Here are some points:
[-22 -28  -6 -13  19  24 -30 -34]
[-26 -32 -15 -18 -23  15 -15  30]
[ 16  58 -12 -10  -8 -13 -20 -13]
[-20 -30 -13  55  24  34  -5  12]
[-17 -15 -14  60  44  39 -18  45]
[ 72  38  74 -43 -53 -49  -9 -32]
[  9   3  -8  -1 -14 -33 -22 -11]
[-26 -23  -7 -17 -20 -25 -14  52]
[-26 -30 -16   3 -38 -27 -23  55]
[ 50  39   9 -24  47  25   1 -26]
[-35 -31 -18  59   5  15 -25  69]
[-28 -35 -16  73  70  48   0  -9]
[-20 -31 -16  25  37  69 -15  23]
[-46 -21 -13  44   3  -9  -9  26]
[ -6   9  37 -21  -6  -7  37 -25]
[ 50  -2  -3   8  11  20  10 -12]
[-32 -33 -14  60 -37  13 -10  15]
[ 48  14  74 -41 -49 -44   5 -33]
[-15   1  -5   0  61  63  56 -29]
[ 34  54  59 -24 -30 -37  -1 -17]
[ 41  45 -13 -25  18   9  -3 -16]
[ 66  71  -2 -34 -38 -45 -20 -11]
[ 15   4  -3 -10 -53  27  75 -33]
[-16 -32 -12  73  76  71   1  -3]
[ -7 -25  -1 -16  20  32 -16 -33]
[-46 -48 -17   9  55   8 -19  69]
[-17 -31  15 -10 -20  -1  68 -30]
[ 11  58   3 -14  45  74  11 -26]
[-36 -29 -13  58   8   6  -3  33]
[-14 -25 -14  42  12   2 -17   7]
[-21 -24 -17  40  -1 -14 -23  10]
[ 20 -23  19 -36  18  32  73 -33]
[-43 -47 -18   9 -16 -20 -24  69]
[ 44  10  62 -37 -45 -43   1 -28]
[-43 -41 -17 -17 -12  15 -23  46]
[ 48  71  74 -34 -30 -36   3 -31]
Here are 24 more points, each followed by its number:
[-11 -14 -12  -3 -39 -29 -22  41] 0
[ 29  54  -8  23   9 -11  22 -24] 1
[ 45  14  27 -34 -10 -38   4 -32] 2
[-31 -31 -18  55 -42  53 -14  60] 3
[-31 -28  18  -9  20 -15  75 -32] 4
[ 16 -16  -7  -1 -30 -21 -19   9] 5
[ 24  38  15 -41 -53 -52  -5 -33] 6
[ 61  47  -3 -21  65  38   2 -25] 7
[ -5  -6  61 -38 -28 -40  -5 -29] 8
[ 10 -14  26 -24   9 -41  66 -32] 9
[ -6  71  74 -43 -54 -53  -2 -33] 10
[-42 -14 -15  50  18  -8 -18  27] 11
[-22 -26 -16 -22 -25 -15 -20  54] 12
[ 13  56 -10  -9   1   0 -19 -23] 13
[ 15  45  60 -33 -33 -32   4 -25] 14
[-16  39  -9   8   9  50  13 -26] 15
[-17 -35 -15 -11  16 -15 -21  69] 16
[-34 -29 -13  22 -13 -21 -13  46] 17
[-12  -8 -13  68 -10  43 -13 -19] 18
[ 50  55  -5 -18 -24 -30 -20   0] 19
[-41 -35 -16  24 -12  -7 -17 -30] 20
[-19  30 -10  16   7  43   7 -11] 21
[ 57  54   5 -34 -42 -41 -19 -17] 22
[-21 -34 -15   2   5 -11 -21  62] 23
Which of these numbered points is nearest to each point below, ignoring the 3 directions in which the first points spread most? Its number follows each.
[ 20 -13 -12 -31  -4  -8  -7   6] > 7
[-20  -4 -16  11 -40 -12 -23  19] > 13
[-25 -22  -7  55 -50   5  -9  15] > 18
[-26 -29  -2 -19  64 -19  77 -33] > 9
[ 72   1 -10 -23  39 -19  58 -32] > 9
[-40 -38 -17  73 -55   4 -22  56] > 18
[-35 -40 -15   0   5  -1 -23  69] > 23
[ -9 -37  74 -42 -48 -43  77 -32] > 14
[ 68  31  -7  19  24  61   0 -28] > 5
[-16 -33 -15   2  16 -13 -20  57] > 23
[-35 -15 -17  73  74   8 -22  33] > 4
[-29 -31 -18  50 -36  55 -14  59] > 3
[  3   3  60 -30 -31 -37  -5 -33] > 8
[-26 -30  -4 -17  66 -10  74 -34] > 9
[-24 -28  -7   0  22  18 -29 -27] > 20
[-51 -26 -17  56   7 -14 -24  36] > 11
[-38 -34 -18  73  -4   0 -22  15] > 18
[ 49  23  31 -35 -12 -36   5 -32] > 2
[  9  27   1 -35 -23 -43 -14 -18] > 6
[ 54  -3  37 -28 -39 -32   3 -16] > 5
[ -7 -14 -11  29  76  26   1 -30] > 2
[ -4  -1  61 -34 -45 -33  -4 -30] > 8
[-10  -7 -13  -6  76  48  -6   5] > 23
